In the rows, 128 means zero.
X: several groups of rows, each row roughly a mix of its group's hidden directions
X (136 x 11)
[[101 141 117 152 155 159 133 104 177 121 122]
 [165 107  87 140 104 128 109 139 117 137  90]
 [139  96 140 121 103 137 154 148 102 176 144]
 [117 173 117 137 153 134 126 117 142  90 168]
 [137 133 159 164 113 120 136 141  78 149 105]
 [108 165 150 112 138 159 172 127 123 112 150]
 [ 71 101  97 149 117 129 112 132 137 111 113]
 [118 169 143 120 156 140 103  96 158 110 148]
 [113 172 166 135 113 119 156 149 151 135 150]
 [188 116 117 126 111 133 144 128 106 154 101]
 [140  95 150 113 117 115 107 114 128 172  89]
 [128 118  98  84 140 131 108 117 170 104 148]
 [130 139 145 153 131 110 130 155  68 148 114]
 [101 120  96 149 121 119  79 147 139 109 102]
 [119 124  85 113 122 167 168 118 155 144 125]
 [141 138 177 106 126 100  82 122 113 132 133]
 [158 182 138 132 154 140 146 109 149 126 148]
 [121 168 152 123 139 132  97 139 133  86 160]
 [ 88 141 152 108 118 147 170 149 124 105 147]
 [141 106 141 128 102 134 157 149  93 174 140]
 [ 94  96 120 106 121 146 145 129 174 145 150]
 [131 124 156 159 107 130 148 148  84 164 119]
 [118 130 113 124 144 148 122  91 187 108 128]
 [ 68 145 162 144 138 112 109 132 139 114 121]
 [138 134 168 145 142  96  89 132 103 100 141]
 [156 178 168 110 135 120 121 148 125 135 151]
 [191 121 128 110 120 141 160 127 114 150 132]
 [121 155 114 123 143 100 106  93 138  92  94]
 [ 60 117 130 139 138 130 113 135 141 103 113]
 [169 103 108 153 140 115  89 114 130 148 106]
 [ 66 130 127 149 124 118  97 144 138 109 112]
 [177  91  98 122 117 143 155 118 122 144 120]
 [125 128 134 106 135 133 135  85 149 179 101]
 [163 115 117  79 115  94 112 131 104 117 140]
 [157 112  86 129 144 126  91  89 121 127 111]
 [107 102 130 132 122 166 157 141 155 163 156]
 [109 169 137 158 134 115 108 106 133  97  93]
 [ 96 147 168 131 101 131 152 168 126 146 137]
 [132  92  82 100 130 118 100 104 114 112 115]
 [115 160 163 120 129 154 175 146 131 116 149]
 [184 163 155 111 144 125 137 139 119 147 138]
 [ 84 129 147 122 115 167 160 146 108 106 132]
 [ 69 145 132 136 144 118 104 133 149 105 151]
 [ 63 139 147 141 135 118 103 136 141 107 122]
 [187 113 125 115 118 136 163 115 125 150 146]
 [142  94 144 142 121 162 155 156 125 160 157]
 [ 70 118 105 157 126 115 102 114 135 113 116]
 [119 143 121 103 136  83  90 127 116  91 111]
 [109 162 170 135 127 152 168 151 130 130 146]
 [127 165 146  93 139 116  93 138 133 115 167]
 [132 117 116  86 118 112 121 122 143 186 114]
 [100 127 124 152 133 168 155 119 176 136 134]
 [179 172 120 119 147 131 128 100 145 133 138]
 [ 84 128 155 124  84 117 142 165 124 136 130]
 [138 114 140  79 114 114 107 124 133 178 115]
 [ 72 144 133 135 154 118 109 116 149 105 154]
 [149  89  90 112 153 148 110 108 107 111 114]
 [148 189 152 120 130 135 151 130 141 147 148]
 [180  90  98 120 119 142 150 111 124 139 120]
 [134 165 164 106 157 129 146 132 135 130 172]
 [ 88 169 141 132 143 113  92 148 140 111 147]
 [152  89 141 138 129  85 114 139  86 135 126]
 [113 161 124 141 142 119 105 100 154  85 103]
 [145 136 172 108 137 132 167 101 130 137 162]
 [137 103 148 110 113 124 107 110 139 172  85]
 [167 106 102 142 143 109  89 105 128 148 109]
 [147  89 137 153 113 114 105 143 113 165  97]
 [ 62 113 143 138 138 126 122 114 148 103 127]
 [140 135 142 115 117  85 110 148  73 125 128]
 [185 132 136 106 132 137 162 120 123 148 155]
 [125 119 107 110 128 157 137 101 187 122 144]
 [137  93 128 159 112 120  94 141 113 163  98]
 [142 118 129  95 140  94  83 145 112  96 136]
 [162 125  88 108 156 114 104  88 128 127 126]
 [153  93  84 120 145 126  93 104 120 119 112]
 [118 137 148 137 107 123 102 187 132 126  96]
 [157 110 149 134 113 122 142 154  77 158 138]
 [190 115 124 116 118 136 161 117 117 153 133]
 [186 162 139 117 116 121 119 152 112 148 128]
 [ 91 169 129 127 138 118  89 153 136 108 149]
 [152  90 140 137 130  83 115 131  88 142 122]
 [147  95 133 146  98  94 123 155  89 129 114]
 [ 88  82 135 127 107 143 138 145  95 120 108]
 [137  83 104 137 122 110  89 118 109 147  98]
 [150 189 138 113 141 149 149 123 140 131 152]
 [ 65 132 135 146 132 118  98 139 141 105 114]
 [188 121 124 106 126 140 160 115 121 146 149]
 [116 151 111 108 141  90 108 102 141  87 107]
 [ 66 121 110 152 124 119  99 126 132 110 111]
 [137 127 156 155 141  92  99 145  96  98 141]
 [128 164 157 104 134 119  96 145 122 101 166]
 [193 114 118 119 110 136 149 127 112 152 118]
 [147 101  84 110 144 111 100  92 123 115 117]
 [130  96 107 162 100 146 160 124 126 132  89]
 [ 98 147 141 182 137 158 144 132 133 143 107]
 [ 91 165 160 122 117 137 164 146 135 121 152]
 [ 69 152 144 133 146 119 102 137 141 105 138]
 [ 89 131 134 145 117 122  90 158 129 113  87]
 [115 173 126 169 152 126 134 104 137 103 105]
 [130 127 128 143  78 160 142 155 119  89 121]
 [141  76 109 133 121 122 155 125 111 163 100]
 [123 173 135 167 143 116 119 106 111 112  92]
 [148  90 122 101 118 137 150 153 114 161 161]
 [129 132 144  86 129 122  98 105 153 173 113]
 [ 95 141 143 116 142 158 168 139 129  92 151]
 [170 121 121  83 118  99 102 112 113 111 137]
 [116 121  78 132 119 160 173 133 148 133 124]
 [116 158 170 141 132 150 163 161 136 134 148]
 [126 166 148 123 128 127 101 145 124  83 165]
 [ 88 142 159 130 112 162 162 156 116 119 137]
 [112 164 127 148 140 117 109 103 146  86  96]
 [133 124 135 158 148  97 114 157  97  92 153]
 [124 149 122 110 129  82 103 119 123  81 108]
 [115 130  86 117 125 166 171 121 154 141 128]
 [134 133 145  77 118 110 100 124 138 173 123]
 [111 135 123 112 149 148 139  95 166 170 105]
 [154 121  83  99 149 133 112  88 121 108 124]
 [105 136 107 108 132 128 116  94 181 102 120]
 [159  98 140 103 130 111 112 161  97 127 162]
 [ 83 137 161 127 123 151 167 154 119 117 142]
 [124 139 116 147  84 165 143 145 133  85 124]
 [122 125 107  95 128 130 123 104 182  97 144]
 [155  98 138 113 114 129 143 159  94 158 159]
 [119 175 151 116 135 129  97 137 137  94 161]
 [ 81 140 143 101 121 146 165 143 118 105 147]
 [ 88 138 168 148 103 141 151 164 126 134 132]
 [144 121 152 157 131 123 146 151  75 158 126]
 [136 168 165 104 147 128 142 122 129 129 174]
 [142  96 123  93 112 114 125 123 127 182 107]
 [126 139 137 100 103 138 111  99 162 165  98]
 [133 139 144 149 128 105 128 157  67 139 111]
 [171 153 119 134 171 160 132 102 132 121 135]
 [150  93 122 106 120 140 153 153 112 164 162]
 [146 120 102  88 153 117  98 100 153 104 134]
 [130 126 111 157 147 117 142 153 101  86 164]
 [143 123 174 135 128  94  84 133 102 116 127]]
which group is each row in? (one row of each group first)
[139 154 179 106 146 127 152 112 133 131 164]  <25>
[170 103 110 152 140 110  90 116 133 149 107]  <77>
[134 120 153 102 111 126 101 103 146 168  92]  <61>
[137 115 104  74 138 108 108 112 151 107 149]  <101>

[104 148 118 154 157 160 131 105 174 119 128]  <101>
[112 109 163 163 102 124 127 169 125 154 115]  <77>
[151 129 149 126 116 106 104 143  68 145 122]  <101>
[138  84 104 121 120 123 153 120 124 174 100]  <61>
[160 183 142 116 143 122 148 116 150 137 151]  <77>
[141 139 155 109 142  82  96 133 102 131 157]  <61>
[120 164 121 123 132  97  99 102 127  90  98]  <101>
[149 101 106 118 134 140 170  91 132 138 163]  <25>
[ 63 148 133 133 147 122 111 131 139 106 147]  <25>
[118 163 112 118 134  99 110 100 143  84 106]  <101>
[ 66 135 150 134 135 126 110 154 146 105 125]  <25>
